Look-ups in named tables: a row name and a column name give one cell, copied from the table.

Rav
         Rikilan  Kadavag  Suvaku  Vigesum  Div  Barobul  Muv  Dil  Puruviv
Nosotop       33       34     -74      -35  -24       41   70   37       52
Guf           41       35      77       65   60       26   57   45       52
Tural         41       39      55       51   49       30   51   43       48
Pif           30       23     -45      -18  -10       41   83   38       60

Barobul of Nosotop is 41
Puruviv of Pif is 60
Rikilan of Guf is 41
Kadavag of Pif is 23
Rikilan of Nosotop is 33
Vigesum of Guf is 65
Muv of Nosotop is 70
Barobul of Tural is 30
Muv of Tural is 51
Kadavag of Nosotop is 34
Div of Tural is 49
Dil of Pif is 38
Suvaku of Guf is 77

Tuvuveg =
,Gozibo,Sodu,Vafo,Kaloze,Dige,Melek,Taf,Fovem,Magiz,Konin
Zar,58465,75240,36699,90064,35572,43629,58981,38560,49627,69201
Vam,79119,31810,49046,83009,66238,96279,59880,55403,39936,22930
Puf,67344,50555,6394,62834,53652,50942,76524,13074,76049,56700
Kor,37006,78045,57901,34631,45326,20009,54809,52909,71477,85238
Pota,80213,43856,71742,71357,53528,96706,72181,75184,50951,17100
Lodedi,47014,57090,99522,13902,60265,57268,57324,93045,68253,49384
Zin,56151,61915,60423,61446,50137,55046,56564,59840,53867,56908
Piz,53853,59180,45692,73878,54394,50743,47135,46582,44551,64956
Nopi,70908,68577,59315,80142,34550,67690,73932,61185,56710,42554
Kili,50055,56317,57824,39070,59042,47779,56294,56273,64656,61457
Mube,43239,68251,87339,83362,52872,53706,22897,82597,16565,68771

What is the Vafo of Zar in Tuvuveg? 36699
What is the Konin of Puf in Tuvuveg? 56700
What is the Gozibo of Piz in Tuvuveg? 53853
What is the Taf of Nopi in Tuvuveg? 73932
What is the Vafo of Zin in Tuvuveg? 60423
What is the Dige of Pota in Tuvuveg? 53528
What is the Kaloze of Mube in Tuvuveg? 83362
What is the Magiz of Kili in Tuvuveg? 64656
What is the Dige of Kili in Tuvuveg? 59042
What is the Melek of Puf in Tuvuveg? 50942
What is the Konin of Zar in Tuvuveg? 69201
What is the Taf of Puf in Tuvuveg? 76524
What is the Kaloze of Kor in Tuvuveg? 34631
What is the Sodu of Piz in Tuvuveg? 59180
What is the Gozibo of Lodedi in Tuvuveg? 47014
What is the Vafo of Mube in Tuvuveg? 87339

Table Mune
	Rofe	Las	Pas	Repevi	Dal
Suru	64	163	57	198	191
Pusu	121	81	150	126	58
Zuf	51	119	177	139	125

What is the Repevi of Zuf in Mune?
139
What is the Las of Zuf in Mune?
119
What is the Dal of Zuf in Mune?
125
What is the Rofe of Pusu in Mune?
121
What is the Repevi of Pusu in Mune?
126
What is the Pas of Suru in Mune?
57
What is the Dal of Pusu in Mune?
58
What is the Dal of Suru in Mune?
191
What is the Pas of Pusu in Mune?
150
What is the Rofe of Suru in Mune?
64
What is the Rofe of Zuf in Mune?
51
What is the Las of Pusu in Mune?
81
What is the Pas of Zuf in Mune?
177
What is the Repevi of Suru in Mune?
198
What is the Las of Suru in Mune?
163

Kek =
,Nononal,Luz,Bupif
Radobi,2728,4737,7700
Bipira,2737,3287,1026
Pebam,1487,87,5193
Vened,4027,4981,4133
Lavak,6497,6594,4152
Riv,1508,5793,2560
Papena,4132,3660,6016
Pegika,7567,6151,1230
Fumize,3269,976,2909
Fet,5676,3456,6265

Vened, Luz -> 4981
Fumize, Bupif -> 2909
Radobi, Bupif -> 7700
Vened, Bupif -> 4133
Vened, Nononal -> 4027
Pebam, Luz -> 87
Pegika, Nononal -> 7567
Riv, Nononal -> 1508
Papena, Bupif -> 6016
Bipira, Bupif -> 1026
Pebam, Bupif -> 5193
Fumize, Nononal -> 3269
Lavak, Nononal -> 6497
Pegika, Luz -> 6151
Papena, Luz -> 3660
Lavak, Luz -> 6594
Radobi, Luz -> 4737
Lavak, Bupif -> 4152
Which row has the largest Nononal? Pegika

Kuf
           Tam  Pizog  Bavib    Bam  Vuzemo    Fid  Pevil   Gela  Fozosu  Lisaku
Rinav    -40.4    2.9  -78.4   -3.2   -42.0  -29.2   -0.4  -51.2   -43.6   -27.5
Sor      -49.7   -7.7    0.3   26.4   -63.7  -35.5   55.1    1.5   -32.6    21.7
Zoleruf   -1.3  -23.9  -55.4   65.3    -0.2  -45.5    3.9   34.8    30.6     2.4
Guk       56.2    1.8   24.8  -31.7   -60.6  -30.9  -45.4    6.7   -42.4    13.7
Nemi      -6.1    6.2   -5.2  -51.0    48.0   45.6  -34.6  -14.1   -43.2   -55.3
Lal      -31.6    5.3    8.6  -19.7   -62.8  -47.5    3.5    0.9   -83.1   -18.2
Pif      -12.2    1.8  -39.8   -2.3   -38.2   59.8   41.8  -50.1   -32.3    26.5
Vas       -3.8  -10.2   34.7  -11.5    18.8   52.6   26.8  -27.4    55.6    35.9
Bopovak  -16.7    0.3   21.7  -56.9    50.3  -17.7  -57.2  -19.4    13.3   -55.8
Vut       30.2   -1.4  -16.5  -20.4    49.7   53.9  -37.7   22.5   -41.2   -40.6

What is the Bam of Pif in Kuf?
-2.3
What is the Gela of Vas in Kuf?
-27.4
What is the Tam of Guk in Kuf?
56.2
What is the Gela of Bopovak in Kuf?
-19.4
What is the Bavib of Guk in Kuf?
24.8
What is the Fozosu of Vas in Kuf?
55.6
What is the Vuzemo of Zoleruf in Kuf?
-0.2
What is the Lisaku of Vas in Kuf?
35.9
What is the Fid of Sor in Kuf?
-35.5
What is the Bam of Rinav in Kuf?
-3.2
What is the Gela of Guk in Kuf?
6.7
What is the Bavib of Lal in Kuf?
8.6
What is the Fozosu of Guk in Kuf?
-42.4
What is the Gela of Sor in Kuf?
1.5
What is the Fid of Bopovak in Kuf?
-17.7

Zenozi =
         Kekal    Bup   Miko  Nomom  Lekerol    Sed  Fumubis    Faz    Tov
Ter      3.417  4.152  8.370  4.822    4.533  6.158    4.035  6.918  3.071
Nul      2.527  3.789  9.606  4.822    4.444  6.158    3.588  7.112  1.932
Lokebi   4.153  4.411  7.322  4.822    4.545  6.158    4.370  6.812  4.031
Duluro   2.623  3.853  9.490  4.822    4.491  6.158    3.657  7.058  2.042
Kupek    3.417  4.152  8.370  4.822    4.533  6.158    4.035  6.918  3.071
Busuku   3.417  4.152  8.370  4.822    4.533  6.158    4.035  6.918  3.071
Pive     3.706  4.152  7.866  4.822    4.533  6.158    4.046  6.918  3.515
Nabafar  3.417  4.152  8.370  4.822    4.533  6.158    4.035  6.918  3.071
Zozov    2.393  3.699  9.769  4.822    4.376  6.158    3.490  7.188  1.777
Viv      3.417  4.152  8.370  4.822    4.533  6.158    4.035  6.918  3.071
Sonasur  3.417  4.152  8.370  4.822    4.533  6.158    4.035  6.918  3.071
Dag      3.417  4.152  8.425  4.822    4.533  6.158    4.035  6.918  3.054
Diz      2.300  3.636  9.882  4.822    4.330  6.158    3.423  7.241  1.670
Piv      3.417  4.152  8.370  4.822    4.533  6.158    4.035  6.918  3.071

What is the Kekal of Duluro in Zenozi?
2.623
What is the Kekal of Kupek in Zenozi?
3.417
What is the Sed of Pive in Zenozi?
6.158
What is the Bup of Nul in Zenozi?
3.789
What is the Tov of Zozov in Zenozi?
1.777
What is the Nomom of Viv in Zenozi?
4.822
What is the Miko of Lokebi in Zenozi?
7.322
What is the Kekal of Dag in Zenozi?
3.417

